In the rows, zero is written as 128.
Rotation paths and how fast each direction turns (degrees each step):
Each turn is a multiple of 5 degrees from 10 to 175, or 0.
Each row of a path follows its step; steps can be skipped.
Rotation 1:
step 2: [114 133 112 137 132 124 131 135 119 139 132 134 126 135 133 122 116 123
 117 127 126 132 138 125 128 119 132 131 130 130 139 135 143 128 126 122
 136 131 135 128 125 126 137 135 122]
step 3: [136 130 127 146 116 126 139 134 117 140 129 129 127 125 133 125 134 132
 138 126 128 129 135 132 136 128 129 118 133 135 128 121 136 123 118 127
 131 124 140 141 130 134 129 142 128]
step 12: [132 122 121 133 130 128 134 135 123 132 123 131 126 133 126 137 111 123
 118 115 128 132 129 121 137 131 121 129 138 141 126 135 119 117 124 138
 133 137 135 130 114 132 130 126 122]
step 13: [123 128 136 132 129 134 140 140 115 130 134 121 120 137 145 135 133 126
 133 111 136 136 129 135 124 131 130 124 131 134 116 133 134 124 129 140
 128 127 130 132 130 129 133 123 131]
step 14: [125 133 127 124 132 126 139 137 118 136 123 114 136 137 126 123 109 126
 123 124 127 129 125 129 135 123 121 127 130 141 127 123 120 127 128 133
 124 123 132 125 114 130 144 124 130]
step 16: [122 127 121 130 126 129 135 132 115 135 137 124 131 128 139 128 117 136
 135 125 120 122 134 130 145 125 132 129 114 136 125 127 120 126 132 144
 125 118 135 126 118 133 131 130 135]
step 19: [133 126 128 147 122 122 130 146 120 137 130 132 123 128 139 120 126 127
 124 125 129 125 124 135 124 123 134 128 130 125 128 129 139 127 128 129
 132 114 144 122 114 130 128 132 125]
step 21: [117 132 129 136 117 127 135 134 117 140 125 129 123 123 133 126 128 118
 124 132 126 128 138 136 137 130 135 122 128 130 131 124 141 133 120 120
 135 130 140 134 119 129 135 138 114]
step 28: [124 122 122 134 122 130 141 133 120 130 117 129 123 140 131 133 114 141
 122 117 125 116 128 123 131 135 133 120 128 136 124 129 134 116 127 133
 134 141 131 135 130 125 118 128 129]
Speeds:
[130 132 126 130 128 127 127 129 126 131 130 128 128 124 128 127 129 125
 128 130 124 128 129 127 127 125 133 127 127 130 129 129 128 128 129 125
 131 123 127 128 130 130 128 129 128] -> 20
[126 128 130 125 126 127 125 130 127 129 129 130 128 127 130 128 132 125
 129 129 131 129 128 130 126 132 130 126 132 125 128 129 131 129 128 128
 131 127 129 126 125 127 128 126 128] -> 175
[130 125 125 130 130 132 130 129 126 129 128 129 131 128 127 126 129 127
 129 127 130 127 125 126 124 130 127 127 126 128 129 129 131 127 127 126
 128 128 126 130 128 133 131 126 129] -> 70
[125 125 129 131 128 129 127 132 130 128 129 127 126 127 128 129 129 127
 123 129 128 130 125 129 128 127 130 128 124 127 129 129 128 130 126 128
 127 130 126 125 127 130 129 129 124] -> 170
[127 128 126 128 124 125 127 127 127 128 129 126 124 127 126 128 129 130
 128 127 124 124 125 126 125 127 126 129 128 123 128 131 128 125 130 128
 128 130 131 128 128 129 129 128 128] -> 40
[127 127 130 128 126 129 130 125 127 130 126 126 130 126 125 127 123 124
 125 129 129 127 128 129 126 129 130 126 127 127 127 130 127 131 130 126
 128 130 129 130 130 124 128 127 128] -> 110
[130 126 127 128 132 129 127 128 126 127 128 129 124 128 128 130 127 125
 128 126 128 131 127 129 123 130 127 133 128 127 125 129 125 129 127 128
 129 125 130 129 126 128 123 127 127] -> 60
Rotation 2:
step 3: [128 129 141 134 131 132 132 127 131 135 138 136 138 115 119 124 126 126
 132 138 121 129 144 121 132 128 131 129 130 120 124 119 131 122 127 114
 126 128 136 128 129 133 119 129 129]
step 5: [137 138 133 123 137 138 122 129 123 129 129 136 134 129 132 118 135 138
 134 126 125 126 132 131 135 123 122 128 125 132 131 115 140 112 136 120
 122 130 129 136 133 135 132 127 133]
step 11: [125 134 132 126 130 123 128 127 137 129 143 117 135 129 130 117 129 123
 131 135 131 130 137 118 128 135 121 136 133 127 119 123 134 116 136 128
 126 118 141 124 125 131 122 127 134]
step 12: [132 128 129 122 113 138 130 125 141 144 136 137 130 126 118 117 143 128
 132 130 128 126 126 122 126 126 123 132 120 125 122 118 132 132 127 122
 128 131 134 131 127 129 127 130 133]
step 13: [121 123 133 131 131 144 136 125 133 134 140 125 129 128 138 117 130 131
 127 133 123 126 130 122 130 131 138 128 124 127 130 123 133 110 133 126
 130 132 126 133 143 132 133 125 138]
step 14: [129 137 119 134 131 123 128 124 133 120 137 128 134 135 133 115 140 131
 139 137 122 127 130 123 124 126 119 139 128 128 128 117 129 123 129 126
 126 132 139 124 132 138 121 134 136]
step 18: [132 129 144 122 124 125 131 134 134 137 134 133 138 126 139 134 123 127
 138 134 130 130 128 123 130 129 140 137 119 130 138 128 136 125 134 117
 116 126 134 135 133 130 127 130 132]
step 24: [133 136 128 118 136 136 133 131 140 122 138 128 130 128 125 127 131 120
 129 127 123 119 117 117 127 132 124 133 124 121 125 120 122 117 123 116
 123 135 132 136 120 133 124 122 134]
step 25: [138 127 132 120 130 138 126 135 117 135 131 132 140 133 127 122 131 136
 122 137 115 135 121 126 132 126 118 128 124 126 124 124 142 116 128 119
 130 129 134 129 136 132 129 128 133]
Speeds:
[130 129 128 125 126 131 126 128 126 132 130 129 123 129 128 127 128 132
 130 130 127 131 127 131 129 127 131 127 128 128 130 129 129 128 129 127
 124 126 125 126 127 127 130 129 129] -> 140
[130 125 132 126 125 124 126 129 126 126 132 130 130 128 126 129 124 127
 127 129 128 127 126 127 131 129 128 129 128 126 126 129 128 130 128 126
 129 124 130 127 129 126 131 125 129] -> 45
[126 129 128 126 127 124 129 133 134 133 128 126 129 127 130 129 127 129
 128 128 131 128 128 131 126 131 128 125 129 129 127 129 129 129 129 131
 129 126 128 126 126 128 130 128 127] -> 35
[128 131 129 132 126 126 129 130 127 128 126 126 129 129 122 128 129 125
 131 130 127 128 132 129 130 128 126 129 125 127 128 127 128 129 131 128
 128 129 126 126 126 126 129 131 130] -> 125
[128 126 129 125 124 130 129 130 127 127 124 129 129 128 130 127 131 125
 129 129 129 132 128 128 129 126 126 125 124 130 126 127 130 128 128 128
 127 125 131 131 127 127 127 126 127] -> 110
[128 129 132 131 130 130 127 126 126 133 128 127 132 126 129 129 127 129
 126 130 128 128 129 130 131 128 129 127 128 127 129 129 129 126 129 129
 129 128 128 131 132 126 128 129 124] -> 145
Rotation 3:
step 2: [129 137 116 113 116 129 118 127 130 121 119 117 124 123 129 128 128 118
 133 128 124 138 130 128 127 124 121 125 136 136 122 126 113 131 120 134
 118 129 127 122 131 136 130 117 124]
step 4: [131 126 115 119 117 139 134 131 136 122 123 128 123 123 124 119 118 130
 128 116 128 141 128 119 132 125 125 131 133 124 119 119 117 136 123 127
 116 123 129 126 130 140 129 126 124]
step 5: [117 131 133 129 115 127 123 117 131 142 136 128 140 123 134 122 123 121
 139 131 130 130 126 116 126 123 131 140 130 130 116 127 126 128 134 129
 125 128 132 118 134 124 141 126 120]
step 6: [127 137 120 116 124 139 133 133 130 130 130 121 131 118 113 117 127 125
 124 118 125 141 129 123 132 123 123 130 136 134 122 132 116 130 138 137
 117 122 134 129 123 125 124 124 133]
step 11: [122 132 120 128 126 129 134 119 134 137 126 117 132 123 127 129 132 127
 130 131 126 118 132 111 133 129 129 130 117 133 122 120 118 122 123 143
 130 143 137 124 126 133 131 117 130]
step 13: [125 126 118 139 114 125 133 123 134 147 117 132 137 128 131 130 121 130
 134 126 127 125 130 113 123 127 130 135 130 133 118 127 124 132 134 140
 126 136 130 125 132 134 130 119 125]
step 16: [127 140 127 131 123 130 133 127 135 135 134 122 122 129 112 125 117 128
 124 122 135 127 116 124 138 121 122 123 128 139 122 133 126 137 130 128
 123 122 142 114 119 133 123 127 123]
step 17: [132 120 123 132 125 120 134 119 127 139 118 127 142 131 128 131 126 125
 126 134 127 137 131 121 136 121 116 123 129 124 113 136 109 126 133 124
 128 136 129 123 125 127 133 122 125]
step 25: [129 128 127 118 116 129 126 129 128 139 130 132 130 134 115 136 124 118
 126 123 128 139 132 130 135 128 123 124 126 128 118 139 111 136 140 131
 130 143 129 129 128 133 134 123 125]
Speeds:
[128 126 129 126 122 129 130 128 130 125 131 126 126 132 128 128 129 125
 130 126 128 122 126 129 128 127 128 128 126 131 127 128 128 130 128 128
 130 129 125 127 127 127 129 129 127] -> 160
[126 131 127 132 129 129 127 125 131 128 130 128 128 130 126 128 130 127
 130 128 132 129 125 129 127 131 129 131 125 127 128 130 130 126 126 128
 126 129 130 128 128 125 128 130 123] -> 170
[128 128 133 127 131 128 129 129 129 129 128 130 126 124 128 127 125 126
 129 127 129 127 123 126 125 127 127 124 124 129 128 128 130 127 126 129
 125 126 126 126 129 127 128 128 130] -> 175
[125 130 128 125 129 129 127 129 129 125 129 128 129 128 129 126 130 127
 131 130 127 129 125 127 127 127 132 129 130 130 124 127 128 125 131 128
 131 127 130 130 131 127 127 130 132] -> 80
[129 130 128 127 128 123 127 130 127 127 127 126 127 132 126 129 129 129
 126 132 131 129 126 128 129 127 124 126 126 129 128 126 127 122 126 127
 128 130 127 129 127 128 130 127 131] -> 40
[126 126 127 125 129 133 130 128 128 126 129 129 127 126 126 130 128 131
 128 129 129 125 127 127 132 130 130 126 127 124 128 125 130 128 125 127
 128 131 131 129 127 129 131 127 129] -> 95
